Rotation paths and how fast each direction turns (degrees per step):
Each turn is a multiple of 5 degrees from 10 to 175, or 0.
Each row of a path follows its step; steps can be skipped.
path 1
step 1: [ 25  12  34 -38 -52   6 -10 -12  65  -1   6  34 -44  30  -5  24  26  12
   4 -57   2  41  -2 -10 -43  33  22 -10 -25  18 -46 -18 -28   7  -4 -23
 -19   0   5  40  33 -56   0 -11  28  -6  47 -50  22 -41 -14  35  62  47
  15 -66 -65  18]
step 5: [-10  41  -1 -22 -16 -49 -23  21  26 -31  13  15 -39 -17  -8  41  19  55
  -9  17  48   8  -1   4 -77 -13   5 -44 -71 -49 -42 -36  -3  -9  40   3
  28 -36  24  73  20 -12 -31  23  60 -15 -15   3  19  40 -54  20 -22  20
  15 -29 -11   2]
step 8: [-29  26  32 -23 -16   2 -38 -17  29  24   4  44  -7   8 -48  33  -5   2
  18 -57  23   0  26   1 -34  83  -8  19 -46 -46  11 -56  11  26  55 -33
  47 -28 -29  62  15  -4 -33  14  14   1  33  43  34  21  40  46  20 -24
  42 -30 -13  -2]
step 12: [ 30 -10  -9 -54 -15 -13 -21   8  12   7 -82  11 -47  21 -19  55  18  14
 -53 -32   1  -1 -32 -21 -37   0 -14   0   5 -23 -13 -46  -9  -1  39   1
  27  -2 -27  48 -11   5  20 -22  74   5  20  -8  15  31 -11  58  41  15
  -6  22 -97 -57]
step 17: [-34  20  -9 -52 -31  -1 -18 -11   6 -17 -14  13  11  -6 -52  46  45  13
  28   8  60 -24  -8 -33 -34  11  32 -20 -51 -68 -35 -44  15 -18  72 -21
  12 -14  17  58   9 -32 -15  -6  33 -25  -7 -41  34  29 -29  58  37 -16
  42   9   0  38]
step 19: [-22 -18  35 -10  34  30 -17 -21   9   6  -5 -15 -68  13 -54  32  -3   0
 -20  10 -12  -2 -71  17   9  68  21  25  -4  23 -33  12   4  35  -3 -40
 -10  -3 -10  84  14 -58 -25   9  31   6  57  -8   3  23  -5  77   9 -56
  41  30 -44 -10]
step 22: [ 51  10  27 -26 -19  19 -56   7  17 -32  24  31 -25  27 -10  13  21 -10
 -29  30   0  15 -59 -31 -74  64  49 -17 -48 -13 -42 -23   4   9   0   9
 -49  42  24  30  20 -52   6 -32  16  25  52 -82 -13  -3 -11  24  24  31
  18   0 -11   4]
step 24: [ -1  18 -47 -45   8  13  -7 -38  36 -21 -37  17 -25  57 -20  47  40  10
 -33 -21  -8  17 -33  18 -47  23 -45 -33   2 -12 -11 -65 -29  -4  -2   8
  55 -29 -18  21 -23   8   9  -8  39   8  74 -34  10  10 -36  67   1 -17
  22   7 -79  30]
Speeds:
[  8   9   0  -4  -7   1   6   4   3   8   2  -9   1   9   0   3 -11   2
  -6  -6  -5  -5   0  21  12  17  13   2  -3  12  -9  10   1   2  -8  -4
 -23  -3   3  12  -6  -4   4 -14  -2  -6   0  -9 -19  -3   1   8  -5  11
  -6  -1  -3   8] : 120
[  1  12   2   4   8   6  11   1  -6  -7  -4  -2   4  21  19   3  14  -4
  -2 -10  -2   9  -5  10  -4  -1  -8  12 -11  12   7  -2  -5   6 -11   4
   5   4   1   3   8 -12   5  17   5  -1  -6   4   4  -2  -8 -10   6   6
  -4 -10  14  15] : 10
[ 15 -12  -9   3  -4  -1 -13  -5   6   2   1  11 -13   6   8  11   2   4
   7 -11  -7  -1 -13  -2 -14  -4   1   9  10  11   2   0   1   8   6   2
  -1  10   5   2  -6  13   7   5   2   9  -6 -19  -6 -23   5  -1  -2   2
 -10  -3  -1 -15] : 35
[  4   3   6  -1  -7   8   4  -1   4   7  -3  14  -5   2  -4  -5   4   7
  14  -5 -17  11  16   4   0   2   7  10   6 -18  -5  -4  11   1 -15   0
   8   0  15   9   3   4 -17  -8  -2   6  -4  12   5   5   3 -10 -12  10
 -12  -8   3  -4] : 145
[  4   3  -1  -4 -22  -4   8   3   0   0  13 -10  -6  -2  -2  15  -9   5
  10   5  -2   7  -1  -7   1  -1   3  -6  -9 -13  -4  -3   5  -5  -3  -8
  -3   5   1 -16   4  -2   5   2  19 -22  -2  -9  14 -17  -6 -16  -2   3
   2  -1   2   8] : 90
[ -5  -4   4  -5  -4   0  13   4 -12 -12   6   6 -14  -2  10  -9   4  12
   1 -11  -8   3 -11 -18  10  -9  17   1 -10  -3   2  -4   5   5 -13  -9
  -8  -6  13  -1   0   2  14   5 -12   0   9   7 -11   0   6   7   9  -5
  12   5  -2  -4] : 115
